One turn moves each row of this set onto another row. After a few examples, where does it send each row asked below?
gizal: [-31  18   4  20 -20 -11   6  17   8 -12   3  17  -4   2  -7 -21   6  -9
  -6  24 -16]
notin: [-26  34  10   1 -10  -5   0  10  -5 -19   2  14 -12  -5 -12  -4  -4  17
  22  28  -5]
lolu: [-46   2   6  19 -14 -18   5  16  23 -12  27   4   3   7   9   0   8   2
  -5   0   9]
did: [-41  16   1   8 -22 -21   1  23  35 -18  30  -2   5   5  -1 -26  -5  -6
  -9  20   9]
Seze: [-16  34  10   4  -4  -4 -23  18 -15 -20  22  10  -9 -14   3 -18   2   7
  11  -4  -9]
Tuk: [-21  31   5  -8 -10  -4  -9   2 -27 -15  45  -3   4   4   5 -13  -3   9
  18  -4 -12]
bamo: [-46  32   0 -10 -25  -7  11  19  17 -21  29 -11   8  13   8   9   9   1
  10   4  18]
fut: [-17  28  10   3  -7 -12 -20  30   7 -15   2  12  -8 -16   2 -10   5  -3
 -15   1  -2]
viv: [-16  11  -2  22 -17   1 -18  34   8  -7   1   8   3   1   8 -15  -4 -12
   2  22   5]
gur: [-37  21 -13 -35 -16  10 -21   8  17  -9  32  17  11   6   2  -3  -7  12
   1   9 -18]
gozis: [-32  15  26  -2  -5  -9  -5  20 -18 -10  46  -8 -14   5   7 -21  16  11
   7  16  10]
fanim: [-51  33 -11 -21 -25  -7  -1  25   8 -16  30 -13  16  15  -8  -6  -9  -3
  -6  25  17]
boro: [-25  14   1 -23 -19 -24   8  11  16  -2  31 -14  15  18   4   7  -7  -4
 -18   6   4]
mer: [-34  27  10  -5  -4 -11  -7  23  -8  -7  23   2 -29 -13 -12   3   3  12
  12  16  14]
vin: [-20  25   4 -39 -15   5 -19  16  18  -6  21  17  -8   0  -1 -13   3   9
  -3  24 -20]
vuf: [-21  16   7  -9 -14 -24  -5  26  23  -6   8   0   5   2   4   0   1  -8
 -30   6   5]
Mubod: [-21  17  14 -30 -11   7 -24  12  19 -15  31  17   3   4  14 -22   5  18
   2  17 -18]
duba: [-13  23  -6  16 -13   8 -20  25 -10 -10  10   7  -4  -4   1 -11 -12  -2
  27  21   2]
lubor: [-46  16   5 -11 -11  -2  -4  14 -29 -10  34  -5  23  25   1 -13  -1   9
  -9  27   4]
rek: [-31  16   1 -27 -15  14 -22   9   5 -11  29  21  15  12  13 -15   6  11
  -4  11 -25]
Lipoz: [-42  11  -1  14 -10 -11   2  20  -7   1   7  14 -14  -2 -10   9  10  -4
  -9   9  -2]
keke: [-18   8   0   4 -20  -8 -10  34  26  -7  11  -8  11  10  12  -8 -10  -9
  -4  27  21]
Faf: [-41  29   9 -12 -24   2  10  20 -22 -11  33 -10   6  22   9  -6  23  -6
   2  13   3]
rata: [-19  13  -6 -14 -24  -5   1  25   7   1  21 -17  17  25   7   3 -13  -9
   3  32  18]
Tob: [-17   6  -2  -6 -17   0  -1  12 -17   3  37 -14  14  27   8  -8 -14  -1
  15  30   5]
tem: [-13  13   1   7 -10   3 -13  12 -15  -6  35  -6   1   8   6 -14 -18   9
  34  24   5]
nuvo: [-25  23  -1 -23 -17 -14   6  -1 -11  -6  48 -15  15  21   4   1  -8   4
   5   1  -5]
mosu: [-33   6  -6 -27 -12  -3 -21   8  27  -3  41  16   2   3   2 -15 -10  12
  -7  12 -16]
kav: [-31  15  24  -1   2  -9  -9   6 -15 -20  33   2   4   8   4 -15  -7  32
  16  26   6]
Kep: [-26   7  -2 -29 -15   0 -17  13  15   4  29  20  -5   5  -2 -18   1   2
 -16  21 -27]

tem moves to duba
vuf moves to boro
Where do these go?
mosu moves to gur
kav moves to notin
mer moves to Lipoz

One turn moves each row of this set onto another row. After a few examples, where does it send each row asked below?
Masu: [  1  -3  -4  -9  -9  15  -2   2  19   6  11 -22  16  -7   2  -6 -20  17
  -6   4  13   1]
Pevo: [-21   5  11  15   0 -11  -1   3   3  -9  -1  11 -15  29   2  -3   6 -10
   9   3 -20  -2]
Mes: [  2 -30   9  -6 -11  14   7   4   8   2   8 -14   5 -19   3 -12 -10 -16
   0   9  15  12]
Zopa: [-12 -18   0  -1   4 -25   6  -8 -13   0  -7  17  -2  11   1   3  24   4
  -1  -8 -20  -3]
sigod: [ 23   6  -9   9   6 -11  -2   0  14  -5 -26  13 -16   7  10 -14   2   6
  -3   7   5 -12]
Vazel: [-14  21  -9  -5  13  -4   1 -24   3 -10 -18   8   7   7  -1   8  10   0
  -2 -12 -23  -3]
keter: [-14 -19  -1   2   2 -21   5 -12 -19  -3  -2  18  -3   7   2   9  23  -4
  -5  -8 -16  -4]
vit: [ -6 -21  -2   1   1 -22   7  -9 -10  -2  -1  20  -2   5  -2   8  25  -5
   3 -11 -22  -4]
Kof: [-13  13  -9  -2   7   0   0 -29   0 -17 -19   6   1   0   3   6   9 -14
  -3 -11 -24  -2]
gizo: [  1 -19   9 -17  -7  13  13  20  -3   9   7 -15   7  -1  16 -21  -8  -5
   1   6  10   2]
fosi: [  5 -10  -4 -10 -15  19  -2   6  11   0  10 -25  10  -5  13 -15 -20   4
  -2   4   6  -2]
Sarom: [-13 -20   0   4   4 -24   5 -14  -9  -1  -5  19  -2   1  -6  11  22   2
  -2  -7 -17   1]
fegeb: [-18   1  10  20  -2  -8  -3  -3   8 -14   2  15 -15  21  -4   3   6 -20
  11   1 -18  -1]
dami: [-12 -12   9  -9   2   4   9   8  13  16   6 -14  14  -9  -5  -5  -9  19
  -7  12  21  12]
gup: [-15  18  -9  -1  11  -2   0 -28   1 -13 -15   8   6   1  -2  10   8  -8
  -4 -12 -20  -2]
Kozin: [ 17   7 -10  17   8  -8  -3 -10  17  -4 -19  19 -11  -2  -4   5   0   4
  -9   8  17 -11]
seri: [ -8  -9   0 -10   3  18   7   9   1  11  12 -11  10 -13  -4   6  -7   3
 -16  14  26  12]
Vif: [ 11  -8   0 -21   3  18  13  26   8  18  12 -11  10  -1   4 -10  -3   3
   3   7   6   6]
fariv: [ 10   4  -9  15   5  -6  -6 -10   1 -10 -25  13 -18   2  10  -4   0  -4
 -16  11  18 -12]
mam: [ 25   6 -11  13   4  -3   0  -1   6  -9 -17  18 -13   4  11  -4   1 -11
  -5   5  10 -20]
paba: [-27   6  12  20   2 -13  -3  -6  10  -7  -1  15 -12  22 -10   7   5  -3
   5   4 -13   2]
famo: [ -8  19 -10  -6  10  -4   4 -20   3 -10 -19   7   5   9   3   1  11  -4
   3 -15 -29  -4]
rorog: [ -9 -15   6  -3  -3  16  10   3   1   9  17  -8  15 -13  -2   7 -11  -5
 -10  10  30   5]
saguk: [  7  -2  -5 -12 -11  19   0  10  15   5  13 -23  15  -1   8  -9 -19  11
  -1   1   9  -5]
kovu: [ 15  15 -10  10  11  -7   0   0   6   1 -18  17  -7  11   7   0   0  11
 -11   8  15 -19]
bezat: [  5 -17   1 -18  -5  19   7  18  -2   7   4 -18   0  -7  13 -18  -5 -10
  -5  12  10  12]
Pago: [-19  11  10  16   3 -11   1   2   9  -5   5  18  -8  27  -7   7   5  -6
  11   0 -16  -5]
Vake: [ -1  -8   3 -16   6  11   9  14  16  18   5 -14   9 -10  -6  -5  -6  18
  -6  13  14  18]
Pip: [ -4  -6  -5  -5 -12  20  -4  -2  12   1  14 -23  14  -8   3  -2 -22   8
 -11   6  19   0]
pepu: [  7 -10   7 -15   0  10  17  21  16  17  15  -9  17  -2   0  -9  -6  10
   8   3   9   2]
Neso: [ -9  16  -9  -6   7   0   2 -21  -2 -15 -17   6   2   6   6   1  10 -14
   1 -13 -27  -5]
Sino: [-27   5  10  21   0  -7  -4  -6   0 -11   4  15 -14  23  -4  10   5 -15
   3   4 -10  -2]
mavu: [  4 -12  -5  -5 -15  21  -5   0  11  -1  14 -23  11 -11   6  -7 -22  -4
  -6   4  13  -1]
Ved: [-12 -13  -2   1   6 -21   8  -9 -12   2   0  21   2   7  -4  14  23   3
  -2 -10 -17  -6]
Nopo: [  5 -20   1  -9  -4  21   6   7   7   3  10 -12   4 -21  -2  -2  -6 -16
  -7  11  16  16]

keter moves to Zopa
saguk moves to Pip
Where do these go?
Vif moves to seri
Pago moves to Sino
Mes moves to pepu
famo moves to gup
mam moves to kovu

